Where one turn sends some rows of the set: a few examples, then the rows asked
Zopon: [ 38.4 -25.0 -12.9  37.8   9.1  49.8   4.0  24.1   6.2   1.2 -14.3  30.8
   1.3 -27.5 -31.6  -9.8]
vuk: [ -0.1 -10.2  -5.1   8.5  11.8 -10.8  -7.2  19.6 -19.1  -0.8 -33.5   2.4
  14.8  -7.1 -19.7 -42.8]
domo: [-26.3  -1.1 -39.7  45.1   0.4  18.6  -6.4  23.5 -21.8   0.7 -38.4  -2.6
  26.5  12.0 -23.4  -6.8]
Vogo: [ 26.6   7.4  12.8  59.9 -24.7  17.2  25.7   9.2  13.0 -29.9  22.2 -14.1
  35.3   9.9 -51.4 -10.1]
fudus: [ 22.8 -10.8  15.0  13.7 -21.5   9.8  44.0  -4.1   7.8  -6.3   5.4 -29.4
  22.6   3.4 -39.0 -45.3]
ziget: [ 19.2  -0.9  10.3  22.9 -24.8   5.8  46.9  -6.4   1.5 -14.5   6.8 -21.4
  23.1  16.6 -48.7 -42.7]
mudit: [ 36.8  -2.8 -17.2  15.1 -20.0 -23.7  20.4  19.5  22.7  -9.1  -8.4  -8.0
  41.5  21.6 -31.5  29.9]
Merak: [ 34.3 -16.4   0.7  21.9   4.8  64.6  21.9  23.6 -11.4 -15.5 -36.7   3.8
  17.8 -18.9 -41.1 -17.2]
Tosul: [ 21.1  20.5 -15.5  58.2  -7.1  29.1  26.3  -2.9  -8.2   7.6 -25.2  45.5
  20.0  -5.2 -45.4 -14.4]
nimut: [ 45.1 -14.6  -3.0  13.7  -0.1  41.3   0.6  18.4   0.7  -6.8 -22.2  22.6
  -1.6 -34.0 -23.7 -19.8]
serag: [ 26.3  -1.9 -20.4  66.2   6.3  41.4  16.9  12.3  -1.5   3.1 -16.8  44.6
  15.5  -6.2 -47.8  -5.3]
Zaluk: [ 19.3   5.0  -6.9  49.1   0.1  57.2  37.8   9.9 -17.1  -6.8 -38.7  17.9
  30.9  -1.8 -54.4 -13.6]
fakag: [ 31.0 -25.9 -11.8  41.3  10.0  66.0  18.4  27.7  -3.1  -7.3 -22.7  20.1
   9.6 -16.6 -42.8  -7.8]
kage: [ 34.6   2.5  14.7  24.4 -15.8 -15.3  24.2  -9.2  13.0  -6.7   9.7 -12.9
  27.7   3.0 -39.9 -45.1]
Lenum: [ -7.2   3.0 -13.1  19.0   3.7 -17.8  -1.6  12.2 -23.8  -1.6 -28.6  16.5
  10.0   4.8 -25.7 -40.5]
ripin: [ 21.1  -7.5  10.8  42.3 -32.9  34.6  34.5  15.3  10.7 -31.4  24.6 -24.0
  18.3   4.6 -44.7 -11.8]
Zekor: [ 37.5   8.3 -13.0  36.9  -7.5  18.9   3.5   2.0   3.0   7.6 -14.5  47.8
  -0.6 -26.0 -26.8 -17.2]
Gosi: [ 32.1  -8.5  17.1  14.4 -15.6  -3.0  30.2  -5.8  15.0  -1.0   7.4 -24.3
  25.9  -5.4 -34.2 -46.3]
Mivit: [ 25.1 -23.2 -38.8  19.2 -16.2   6.2  -2.3  23.2  20.2 -11.6  -2.9 -16.2
  35.0  17.6 -21.1  39.0]
depu: [ 26.2   7.9  10.6  28.9 -21.3  -9.7  34.8  -9.5   4.7 -15.2   9.3 -11.3
  25.9  16.6 -49.0 -42.4]
vuf: [ -9.1 -16.9  -2.9   8.1  12.5   6.4   8.1  21.6 -23.3   3.0 -41.5 -10.7
  23.1  -5.7 -22.9 -42.4]
fesug: [  8.2 -15.8 -46.3  30.7 -25.1   7.9  18.1  12.0  20.2   8.7  -1.1  -9.3
  35.4  19.9 -20.4  39.2]
zel: [-20.5   3.5 -15.9  25.6  -1.1  -5.1  17.6  10.3 -30.6   1.5 -33.2  11.9
  14.4  13.7 -31.8 -39.2]
suv: [-12.8  -8.0 -37.8  30.1   1.3   4.8 -27.0  25.0 -10.7   6.0 -29.3   3.0
  13.3  -6.3  -6.9  -9.6]
Kefa: [ 23.0 -12.2 -16.5  58.8   7.8  60.4  25.7  20.6  -8.2  -5.9 -23.9  28.7
  18.6  -3.7 -52.4  -5.2]
Podem: [-12.9 -17.9 -33.6  22.5   4.0  20.6 -21.4  32.4 -14.0  -0.1 -34.5 -11.5
  15.3  -6.6  -9.3  -9.9]
bamur: [-22.2 -13.4 -34.5  31.4   3.5  28.5  -8.9  31.2 -21.3  -3.3 -40.1 -15.1
  23.7   5.0 -19.4  -8.6]
Lemi: [ 17.3 -18.0 -45.7  22.7 -25.8   3.4   6.2  17.1  20.3  -3.8   2.9  -6.5
  25.9  19.3 -18.6  38.7]
zim: [ 35.3  -9.0 -18.2  53.1   6.8  35.9   2.9  14.4   6.7   7.5 -10.6  46.6
   4.5 -21.4 -34.7  -7.5]
gug: [ 36.5 -13.1 -12.2   9.8 -16.7 -15.6  24.1  19.4  29.4   7.6 -12.0 -18.6
  46.8   6.2 -22.4  27.7]
puvad: [-21.8  -8.6  -9.4  18.8   4.4  10.1  24.5  16.0 -29.8   4.2 -40.8  -5.3
  22.5   7.0 -30.5 -40.5]
poso: [ 17.1 -13.0 -22.3   6.8 -34.2   2.0  49.7  19.8  16.3  -0.8  -8.3 -17.9
  29.4  23.5 -28.8  29.2]
Vilud: [ 31.5   9.0  14.1  61.9 -20.6   3.5  16.7   2.3  25.7  -7.8  24.3  -7.7
  39.5  -7.3 -39.1 -12.4]
gizit: [ 23.1 -15.7  12.8  33.8 -33.5  32.3  31.7  12.6  22.8 -10.3  28.4 -24.5
  12.6 -15.4 -27.2 -15.3]
zun: [-20.4   2.5 -41.8  43.8  -0.5   3.8 -18.2  19.3 -15.3   6.5 -31.2   8.7
  19.3   5.3 -16.4  -6.9]
famor: [ 28.7  -5.9  14.5  46.3 -25.4  13.1  20.4   4.9  31.8   4.2  28.5 -14.7
  25.8 -22.9 -23.8 -15.8]
lidib: [ 24.0 -19.2 -15.6   4.9 -25.0  -0.5  42.2  19.9  25.4  12.0 -12.2 -25.2
  39.3   7.6 -20.4  27.0]
beva: [ 10.5 -19.7 -39.8  32.3 -16.3  14.3  18.5  15.5  20.7   8.4  -9.6 -20.4
  49.7  17.7 -24.4  39.6]
Nik: [ 25.0  -3.3 -23.6  13.9 -31.7 -12.6  36.2  19.2  14.3 -13.4  -5.9  -7.6
  30.7  31.1 -36.0  30.9]
Raded: [ 20.7 -24.2 -35.6  24.6 -10.7  13.1   6.0  22.3  20.2  -4.3 -10.6 -24.4
  49.9  16.1 -24.1  38.3]

fesug -> Lemi
zun -> suv
Zopon -> fakag
Now these:
poso -> Nik
Vogo -> Vilud
nimut -> Merak
Gosi -> fudus
Lenum -> vuk

Where one turn sends some rows of the set: a few examples, then the rows asked
piv: [-14.0  -7.9  20.2  21.4 -20.8  12.6 -17.0  -3.5  23.6   4.8   2.9  60.7]
pid: [  3.7 -10.3   5.0 -13.8   0.3   7.6 -15.6 -44.6   6.4  -6.9 -53.6  42.2]
Rupiv: [ 10.7  -4.1  40.6  16.7  -5.5  -3.2 -10.5 -15.3  29.5  10.0  -4.4  66.3]
Vedul: [  0.3  -3.9   1.2  23.6  11.6 -18.3 -14.2 -39.2  23.2  -8.5 -44.7  18.6]
Genen: [-12.0  -9.5   4.1  29.5  28.3  17.7  -0.3 -11.0 -23.7  42.3 -20.0  37.5]
Sedu: [-23.8 -11.7  41.7   2.5  17.2  24.6  10.9  -0.8  40.4 -13.6 -14.9  55.8]
Lotad: [ -3.7  -6.5   9.9  26.6  48.6  22.9  29.3  -3.0  -0.3 -19.9  -4.2  17.8]
Gitu: [  7.5 -18.4  20.3 -15.4  -3.3  28.7   3.6 -32.4 -26.9 -21.4 -31.9  40.3]
git: [ 24.2  -3.0  25.7 -11.4   6.6  -5.9  -7.8  -4.9 -21.7  34.5  -2.5  17.1]
Kogo: [-27.2 -10.6  29.1  13.6  52.4  25.1  19.7  -8.0  17.3  13.4 -36.1  47.2]
Pofi: [ -2.4  -6.4  -3.9  -1.4   3.2   7.4 -15.9   1.2 -25.1  39.7  -8.0  11.5]
Raso: [ 14.0 -10.0   6.3  51.1  16.9   7.1   0.2   0.9   5.6 -10.7 -14.5  -4.6]
Lir: [  5.4  -9.3   5.2 -19.8  35.1  37.6  21.3  -3.4 -21.0 -13.3 -10.0  17.6]
simag: [ -8.2   0.7   3.3  28.0  38.5   4.2  10.7 -12.0  45.0 -21.5 -13.9  26.5]
pom: [ 20.7  -3.0  32.9 -15.4 -18.0  -7.0 -18.7  -5.2  10.0  16.1   1.8  38.5]
Levet: [-17.2  -6.2  14.9  -6.5  52.1  10.2  12.4   0.6  -1.7  29.1 -32.0   4.1]
liri: [-13.7 -22.2  52.2 -17.0  -6.9  47.5   7.2  -4.6   1.9  -5.7 -12.7  27.7]
Butin: [-12.4 -16.6  45.9  10.9   4.2  22.4  11.9   7.5   0.4  -2.3   2.5 -12.5]
mus: [ -3.5  -4.3   7.3  -6.2 -26.8   3.3 -26.1   6.2   4.7  16.3   5.4  25.9]
Selu: [  9.6  -4.2  -7.7  33.6  19.4   1.9 -18.8 -18.0  34.9   4.5 -48.4  17.4]
tugod: [ -8.9  -2.9  19.9 -27.5  18.4   1.5  -0.2  14.3   7.7  10.7  -9.1 -10.5]
tov: [-15.3  -7.1  36.1 -23.3  -3.5  10.4  -1.8  14.8  33.3 -15.1   0.5  20.9]
Gekup: [ -2.9   2.0  -5.6 -16.4  17.4   7.2  -9.3 -16.3  49.9 -17.0 -27.6  34.1]
Tuno: [  7.5 -17.6  26.7  20.1   4.3  16.6  15.5 -19.0 -31.6 -30.8  -7.1  15.2]
mal: [ 18.9 -19.0  14.7 -11.4  -6.0  51.2  -4.6 -10.7 -13.2 -13.8 -30.8  44.0]
zusu: [-22.0  -8.7  21.3  10.4  27.6  11.0  -7.7 -24.9  38.1  28.8 -52.8  17.8]
laduf: [-19.3  -9.9  26.9  27.3  25.9   0.4   2.0  -3.8  22.7  19.0 -22.3 -18.8]
Sas: [  7.2  -6.9  36.5  38.2  28.2   2.1   5.2 -21.5   8.6  27.1 -14.9  62.1]
bava: [ 12.5 -10.2  -1.8  -4.3   4.4  28.7 -21.5 -25.1  21.5   2.7 -57.0  47.0]
dufa: [ 14.6  -5.4  26.5  21.3  34.8  -0.3   6.2 -14.5 -22.1  42.4 -15.3  31.5]
geg: [ 19.1 -17.7  20.8  21.5   2.5  37.4   7.9   6.6 -22.3 -21.2  -5.4  11.4]
Nav: [  5.0  -3.4  -3.6 -46.6  15.4  27.1  -2.9 -11.0  10.1 -11.8 -24.4  28.7]
sim: [-19.7 -10.8  17.7  43.9  13.3  21.3  -2.0 -13.1   5.9  22.0 -13.7  67.6]
pel: [  2.9  -9.6  14.0  44.4  13.1 -13.4   5.6 -24.1   0.6 -22.5 -15.9   2.3]
misi: [-21.2 -17.2  36.4 -16.8   7.9  39.2  -4.2 -24.2  25.4  14.7 -46.7  45.9]

laduf -> zusu
pel -> Vedul
Rupiv -> pom
Now these:
sim -> piv
tov -> tugod
Lotad -> simag
Raso -> Selu

Where one turn sends some rows of the set: a few examples, then the rows asked
Gogi: [ 16.7  20.7  -4.5  10.8  23.9 -21.4   4.6  11.9  -2.0  -0.7  13.0 -50.5
  15.0  -3.4  11.7 -31.7 -36.8  -2.7 -13.6  18.1  38.2   4.4]
nobav: [-37.3  22.7  19.2 -26.3 -43.0 -13.0   4.7   4.6 -11.3   2.6  -2.6 -18.9
  28.1  28.9   6.4 -13.9 -31.9  -1.0 -22.2  -5.2  -4.5  39.1]
fuvi: [ -2.9  21.6  22.3   3.9  18.8 -15.7  -8.1  -3.3  -1.3   0.5   2.0 -72.7
  19.9 -14.9 -23.6 -16.1   9.2  -7.8   8.1  -7.9  20.1  15.8]
guri: [ -8.7  27.7 -23.9 -38.9   4.5  -9.4  -6.7 -19.2 -35.8  13.7  -1.4   8.4
  16.1 -31.1 -45.5 -13.2 -21.6  14.9  15.3  24.5  14.3   6.4]
gule: [  3.0  29.6 -10.2   8.0 -30.8 -20.0   9.6  12.3 -14.1   5.5  37.5 -30.7
 -17.4 -22.4 -16.8 -35.6 -54.4 -19.4 -31.8  11.2  29.9  15.8]
Fareb: [-22.2 -16.4  20.3 -29.1 -12.0 -19.9  29.4   4.4   6.1  26.8  26.3  13.5
   2.4 -16.4 -32.1  14.7 -15.4 -20.7  -1.3 -13.1  36.7  25.3]
Siso: [-16.3  30.7  19.0   3.7 -34.4 -13.4  -3.3  -4.3 -13.3   6.6  26.1 -53.2
 -13.4 -34.8 -52.9 -19.1  -7.8 -21.9  -9.7 -13.5  11.6  27.7]
ketov: [  0.6  24.1  21.3 -35.1 -37.5  -2.7  -5.6  -8.9 -16.8  -4.9  -6.1 -28.4
  16.2  23.4  14.6  15.3 -33.0  -3.3 -32.6 -18.3  35.0  24.9]
lomif: [-48.2  -4.6  -7.4 -16.2 -20.3 -10.0   3.7   0.9  -4.3 -11.3  17.9   4.5
  25.9  -8.4 -11.3   2.2 -48.8  -3.8 -10.3  18.6  -4.4  -9.0]
Gel: [  9.2  23.6 -33.0   4.2 -23.7  -8.6   6.1  -1.4 -55.8   6.0 -13.7 -13.6
 -25.8  -7.4 -11.5 -14.8  -5.6   0.1  13.7  27.2  25.1 -10.1]
nunis: [ -9.3   9.2  -3.9  -5.0 -23.9 -17.3 -28.7   2.3 -35.7 -25.6  -0.1 -35.5
  15.1  45.3  -8.1   8.9 -25.6  26.2 -12.4  21.2  10.6   6.7]
Tugut: [ -9.1  13.1 -17.6   2.2 -24.4  -5.2   7.2 -13.7 -54.7   3.1 -14.7 -12.3
 -28.0  10.3 -10.8 -17.4   4.5   1.5  21.6  25.4  11.7 -12.8]
lumi: [ 16.9  -1.4  24.2 -17.7 -18.4 -27.1  -4.0   5.6 -24.2  11.7   7.6 -29.3
  -7.7  36.8 -26.8  23.0   7.5   7.9  -4.8 -10.3  51.3  41.8]
todet: [ -6.5  23.8  29.4 -21.8  -0.4 -48.3  -8.5  18.9   4.7 -24.2  12.1   4.2
  10.4 -33.2 -48.4 -27.4   1.7  11.9  22.4   9.3  43.1   8.8]
vopa: [ -0.9  28.0  24.4 -34.7   5.7 -49.9 -12.5   8.3   1.0 -20.0  15.5  21.6
   5.2 -26.6 -39.1 -16.4 -12.8  16.4   8.0   3.2  51.3  19.5]
Rul: [ -1.9  36.1 -26.1 -28.5 -15.5 -20.6 -11.8  -7.7 -34.9   0.6   3.1   2.0
  16.9 -40.1 -53.0 -20.2 -20.1  12.1  19.0  20.0  11.9  12.8]
pilog: [  5.5  11.5  22.9  10.7  -8.7 -35.0  10.4  24.2 -16.6 -19.5  -5.1  -9.0
 -31.2   0.4  -5.5 -21.2  14.7  -0.3  16.8  14.8  55.6 -13.6]
gidol: [ -1.9  14.2  29.7   5.4 -24.1 -46.4   2.9  14.1 -18.7 -29.3   1.5   1.6
 -38.3  13.5  -5.1 -21.3  12.4   2.9  13.8   5.3  50.9  -1.5]
sol: [-39.4   5.0  24.9 -41.7 -17.6  -1.2  21.9   3.5  12.8  17.0  16.5 -19.2
  19.1  23.1 -16.9 -11.9  -5.4 -10.4 -31.1  19.7   3.5  24.5]
nuf: [ -0.6   7.0  27.1 -51.4 -12.6   8.8  11.2  -8.5   7.8   7.5  12.6 -25.7
   6.6  20.4  -9.3  17.6  -5.9 -14.7 -43.2   5.4  42.4  12.3]

Fareb -> lomif
Rul -> Gel
Now these:
nuf -> sol
fuvi -> Siso
gidol -> vopa

